Each row is where one point has got to under a steady rotation. How many ticks took it there?
The counts run from 0 to 133.
[ -9  17  -6  11 -18  25 -21  34  12 -11   8  -8   3 -41 -11 -21   6 -21
  -1  18   3 -12  -5  19 -23   5   9   1 -23  14  -3 -24 -33  16  17  -5
  17 -24  -1   4   8 -30   4  10  -9  16  11   0] => 9
[ -7   5   6  29  -8  22   6  18 -12 -18  11 -15   9  -9 -20   7  25   0
   6 -24  18  -1 -13 -22 -14   8 -23   6  -6  13 -36 -21 -17   4 -16  43
 -19 -11 -10   8  20  12  -7  -6   1  -5  17 -10] => 91
[-13 -10  -6  -3 -23 -11  20  12  -8  22 -14  15  -5   7 -36  11  19   8
  12  -4  17  17  23  24 -23 -11 -22  -5   4  34   6 -32 -24  14  -2  27
  -7  12 -17   8 -12  14   2 -11  21  11   8  -9] => 86
[-14  15  30 -12 -13 -18  30   3   0  -3 -18  13   8  -6 -28  -1   4  22
  24  -2  25  -2  -9   9  -9 -20 -31  -2  13  32  19 -11   3   6   4  16
  19  16  22  10 -28   7   2   6  14  28  -8  -8] => 125
[ 10  11  24   7  -7  12   7  17 -22 -12 -11 -17  14  12 -19  -8  -5 -22
   6 -14 -22 -35  -6  -7 -32 -10 -12   8  18  -3  -4  17 -24   4  -2  15
  -6 -23   9  -4   0  -4 -41  -1   2  30   0 -28] => 30
[  7   9  10   2 -20  -8  17   5 -10  -1 -19   5  19   4 -22   5  13 -24
  22 -18   2 -10 -33  10 -22  15 -13  -8  -1  11   3   6 -19   2  -1   6
  28 -24  -4  -4  -2  17 -25 -19   9  29 -19 -37] => 28
[-12  19  14 -10  -9 -19  20  -2  -3 -20   5 -16  31 -39  -7 -17  11   1
 -10 -10  11 -21 -21   2   0   1 -16 -18   3  14   6 -10  -2  11  17 -20
  25 -18  23  18   9 -21   9  36  24  22 -21  -5] => 15
[  3 -25   4   6 -14   5  33 -19   5  -7   8 -22  27  14 -13  -5  27   4
   5 -11   5  11  -5  -7 -44 -19 -22  11   2  11  -9 -13 -35  -5 -20  35
 -17  -4  11  -3  17   9 -25  -1   4   7  14 -16] => 89
[  7  -2  -8  -7 -11  26   6   4  28  24  22  -7   6  23 -24   6   8   6
   5   1 -23 -19   9  11 -19  -5   6   3 -25  20   4 -20 -34  14 -24   1
  13  -3 -12  26  18  -3   9   5  19  33   3 -13] => 49
[ -6  20   6  13  32 -28  29  13  30 -11  -4 -17  -2   9  -6 -10  16   3
  -3   2  14 -11 -20 -12   3 -16 -23 -11 -22   2  24 -24  -7  31  -6  -7
  -8  -4   1 -16  -9  21   7 -13  38  16  10 -11] => 64
[  8   6  11   7 -28  42 -16  25   9   3  26  -3  21  12  -6 -17   7  12
   0   4 -21 -14   9   2 -22  -1   6  12  -6  -9   4 -21 -28  32   2   9
  23  -7 -12  13   0   6 -15   8  -5  18  20 -21] => 95
[  1  14  -2  23  -6 -13  10  26  -3  11 -29   8  12 -25   6   8   9  -2
  17 -20   5  -4 -28  -1   2 -21  -2   5 -36  21   8 -21 -18   2  -4 -12
  12 -15   6  10  17 -14  -1 -12  25  38 -14 -19] => 112
[ -4   3  -4  12   0 -18   7  19 -32 -29  10  -2  -3 -20   7  -7  20   6
 -19 -25  20  -5  -3  -9 -27  -1  -6  13 -26  28   7 -12  14  24  -8 -11
   7   3  -4  42 -16 -35  -4   3  19   4   9  -9] => 105
[-10  42  22  -4 -14  11 -12  16 -25  -7   2  -1  -5  14 -25  -4 -18 -41
  -2  -8   1   6   6   8   5   3 -21 -10  16  24  -5  -3   8  20   5  26
  -9   8  -4  -1  -7  18 -18  29  22  15   1 -22] => 33
[-17  29  21 -11 -20 -10  26  11  11 -16  -8  -1  24 -23  -1 -37  11   9
   2 -14  14 -23 -17  -2  13 -12 -23  -6 -12  23   8 -15  12   5   3  -9
  23  -9  27  17   3 -15   9  31  14  23 -15  -4] => 14
[  3  26  36   9 -11  13  -2  31 -22 -11   1 -22   3  19 -25  -3 -11 -18
  -1 -16 -17 -33  -3  -7 -14 -20 -11   7   9   2 -14  19 -14   3  -5  23
 -18 -11  -2  -4   0  -4 -34  12   1  22  -1 -14] => 31
[ -9  28  36 -16 -11 -17  18  17  17  -9 -23  10  -6  -3 -26  -2  -4   0
  22  -4  23  -3   2  12  -1 -23 -24  -5  -2  28  23 -12   0  18  -3  24
  -2  20  13   2 -32  12  -1  -3  10  26  -2   2] => 124
[ -1  15  14  19  11  14  12  15 -10   2  -5 -30 -16  -6 -54   5   2  -6
  13  -9  14  -4 -23  -1  -2   0  -8  -9   8  23 -17  -9 -11  21   1   6
 -15   5 -13  19 -29  27  -3  -7  20 -21  27 -24] => 130
[ -2  18  11  14   2   8   2  34 -10   1   9 -35 -19  19 -25 -16   1 -19
  -1  17   2  -6 -20   0 -35 -33 -10  10   6   1  -8  12 -23   6  11 -15
  -5 -27  -5  -6   7 -36  -2 -12  32   6  -2  -9] => 69
[ -2  -9  19   1  12  -8   5  13 -25   8   4   1 -10 -20 -39  12   6 -14
   2 -19   7  16  13  21 -14 -30   0 -16  -6  17   3 -18 -24  19  -2  17
 -40   9 -19  11 -15  16 -14  11  18  -4  29  -5] => 84
[ -6   1 -19  10 -16  34  -5  21  18  27   5   2  -3   0 -35   9  12   5
   4   8 -17 -15   5  14 -15  14  -1  -4 -14  29   9 -30 -38   6 -15   7
  11  -5 -17  23  10 -13   6  -4  21  27   2  -8] => 48
[ -1   8  21 -16  -2   5  21  -7 -33  -5   6  -2  19  13 -24   1   8  -4
  -6  -8   6   5  -5  25   4  -5 -30 -19  32  15   9 -18  12  30  19   9
  22  -2  15  14 -21   4 -31   6  19   7 -11 -21] => 80
[  7  17  32  -1  -6 -11 -27  20 -20 -11  -3 -11  13 -34 -14  -8 -11 -28
  -1  16   9   1 -16  31 -12 -25   0   4  10  24   5 -12  -8  18  23   1
  12 -22  13 -17  -4 -23 -18   6 -14  29  -6  -9] => 120
[  0  17  18  14   5 -21  23  22   0 -22  -1 -37 -14 -14 -29  -9   3  -3
 -18  -6   7 -29  -4  -7   9 -19  -6 -23   2   2  14  -5  -3  40  -3 -30
 -15 -17  -6   5 -25   6   2  -5  14  -6  15 -16] => 18
[ -5  13   7   4  32 -32  18   2  35 -14  21 -23   8   4 -19  -5  18  -5
  -7  16  13 -11 -18  -4 -11 -16 -16 -23 -14   0  31 -22 -16  18  -1  -8
 -19  -8   5  -8   7   9   3  -1  43  22   0   2] => 63
[ -5   0   6  10 -20 -24  16   2 -18   5   2 -22   1  -4 -28  -7  11 -12
   4   5   8   7 -12   8 -23 -45   7   5   2  18  19  18 -28  -9   2 -15
 -24 -27 -13  -1   7 -23  -4  14  18  16 -12 -14] => 23
[-25  12   2   0   2 -26   1   6   1  -6  19   2  16 -27 -18  -7  19   7
  -5  26  17  -5  -8   6  -7 -17 -13  -9  -5  19  33 -23  -6   3  14   7
  -4 -18  -5   4  12 -32  10  28  29  30 -19  13] => 61
[ -8   9  25 -12  -9 -14  27 -19  -4  -4  -5  -2  26 -12 -31   6   7  19
  19   3  21  -3 -24   3 -28 -18 -23  -3  20  29  12  -5  -5  -5  11  13
  19   4  26  14 -16   4  -9  14  12  23 -15 -14] => 126
[  8  24  20   2   0  -6 -14  10 -32 -13  -7  -3  11 -16   1 -19 -15 -36
  -3   3  21  10 -22  29  -3 -14  -9   4   4  27  -7 -21   2  19  21   1
  18 -13  20  -7  -3 -15 -19   9  -9  27  -3 -26] => 119
[ 11   9   1   4   6  -4  -4  21  12 -26  33 -22   0  -1  -7 -13   7 -14
 -30  17  -4 -42  19  22  -5   3   1  -5 -14   5   8 -35  -5  46  -7   2
  17 -17 -13  -4  -5 -19  -2  -7 -16  15   9  -8] => 56
[  1  23  17 -14 -22  11   2  24  43 -15  24 -17  -1  -4 -17 -18   2 -17
   7   2   0 -27   7  11 -15 -14  13  -7 -37   3  11 -11 -22  19  -8  -9
  10  -5  -9   7  -5  -3  11  17   0  22  10  11] => 11
[  3   6  -7  10 -28  44 -10  27   6  -5  17   2  15   3 -13  -6  17  -3
  -3   3 -14  -6   6   7 -23  25  -7   4   2   5  -4 -30 -30  34   5  17
  24 -10  -7   9  -3   3 -19  -5  -3  14  18 -25] => 94
[-10  24  16  -6 -21   9 -16  11 -15   9  -1   4   8  10 -20  -6 -16 -29
  -5  10  -2  15   9  22   8   8 -25 -11  24  35   1 -19   1  31   6  22
   5  -1   1  -9  -8  18 -16  26   9  22   2 -24] => 34
[  3  -3   6  29  13  26   3  -7  -6   1  23 -30  16   0 -22  -9  20  20
  -9  -3   5   2 -20 -16 -10 -16  -8  28  10  29  12 -15  -6  11 -37  13
 -18 -11 -14  21 -10   7 -17   2   0   0  26 -24] => 44
[  6  -1   8  14  -4 -18  17  23 -13 -29  11 -10   7 -21  12 -15  18  19
 -23 -32  18 -14   3 -19 -18 -15 -10  17 -28  20   3 -17  11  32 -23 -10
   3   4  -6  26 -17 -15   1  -4   3  -2  16  -8] => 104
[-13  12   4   5  15 -32  12   5  18 -12  28 -16   9 -17 -28   3  17   3
  -4  25  15 -11 -15   1 -20 -12  -8 -20  -7   4  37 -19 -17  10   9  -5
 -10 -11  -4  -3  17 -13   7  21  35  28 -13  13] => 62
[ 10   6 -13   5  11  -6  -7  15  -2 -23  23 -16   3 -15  -5 -11   7 -25
 -28   6   0 -35  17  25 -11  22 -12 -19 -12  14 -10 -36 -18  34  -4   5
  20 -20  -1   0   9 -25   3  -4  -7  12   6  -8] => 55
[ -7  18  13  19  22 -31  30  24   9   0 -17  -8   4   4   0 -13  18  10
   5 -11  17 -13 -30 -10   3 -14 -17   3 -20  12  12 -16   3  21  -7  -7
  11  -6  -9  -8 -10  14   9 -26  34  14   9 -25] => 65
[ 12  19  -7  13 -10  -1  10   3  18 -10  28 -36  -3  12  -9   3  17  -8
  -3   9  21   9 -24  -2   2 -29  15   4 -30   8  40 -22  -7  21 -13 -18
 -20  -8  -9  20   9   8  -4   1  26  26   6 -14] => 109
[-18   4 -22  18  -3  37  -9  23   3  16  -3  10  -7 -17 -27   6  15  -9
   8  -4  -9   0   1   6  -6  16  -5  -4 -13  36   5 -33 -27   7 -13  16
 -13  -8 -15  29  -2 -16   3   3  26  19  17  -9] => 47
[ -3   1  19  16  18  -2  18  -8  -5  -9  -7 -42   5 -15 -37   4   3   6
   2   5   0 -10 -24 -16 -25 -24 -26 -12  33  22  -2  -7 -22   4  12   5
 -21 -11  35   1 -17   6 -16   3  15  -2  12 -12] => 128
[  8  22  37 -17   0 -16  -9  18   9 -13  10 -12 -12 -19 -31   0 -14 -28
   8   6  13  -6  -2  18 -20 -34  11 -14 -13   9  21  -9 -21  19   4   7
 -12   2   3  -7 -26   5  -7   4  -5  23   9  12] => 122
[ -3  -6  -1   2 -33  26  15   5  -4  27 -14  -8   7   2 -31 -15   7   1
  16   3  -9   9  -1  21 -28 -17   1  15  12  31  -1  -7 -37   5   6  -7
  10 -11 -11  17 -17  -9 -10  -3   1   4  12 -37] => 133
[ 10 -10  -1  10   0  26   7 -19   0  -8  19 -32  12  15 -23  -9  26  14
 -18  11  -1   1 -14 -10 -17  -9 -20  22  31  32  19 -18  -9  18 -25  14
  -6  -8   3  15 -16   1 -17   3  -4   4  19 -29] => 43
[  8  14  -3  16  -2 -20   3  20  -8   5 -17   0   5 -21  -9  21   6 -11
  12 -14  -4 -18 -27   3 -22  -9   3  -8 -36   9  -5  -7 -30  -3   4 -14
  21 -16  12  14  19 -16  -5 -10  31  41 -16 -15] => 113
[ -8  13  18 -10 -16  32 -12  13   5  -5  23  -1  16  -5  14 -23  -3  -3
  -6 -30 -11   4  16  -8 -14 -24  -3  18 -33   6  -6 -17 -15  16  -8  19
 -11  15   7  17  12  -6 -12  41  17  18  21  -2] => 97
